Questions about the array below. Indices start at 1.
1) The entry at row 3, column 1?
2) The entry in the top-left corner?
3) The entry in row 1 and column 2?
4) The entry in the bottom-left corner?
5) The entry just right of the largest entry?
6) The entry just left of the smallest entry?
7) The entry directly above the smallest entry?
8) The entry at row 1, column 3?
128  125  126  123  127  127  125  124  138  127  131
128  115  140  119  126  126  125  115  143  127  140
139  139  125  124  143  141  122  139  116  140  111
130  126  137  127  128  128  127  126  133  129  132
136  130  124  117  139  138  119  130  127  137  118
130  134  124  128  131  130  126  133  129  130  124
129  128  119  121  129  130  123  127  136  129  126
124  140  127  146  119  119  138  140  129  121  131
134  144  118  132  136  135  126  143  119  134  113
128  119  139  124  125  125  127  119  140  126  138
139  138  123  120  144  142  120  138  118  141  110
131  144  117  135  132  131  129  143  121  131  116
122  146  122  152  117  117  140  145  127  119  130
129  151  116  144  129  128  133  150  117  128  116
130  134  126  130  130  129  127  133  128  129  125
1) 139
2) 128
3) 125
4) 130
5) 117
6) 141
7) 138
8) 126
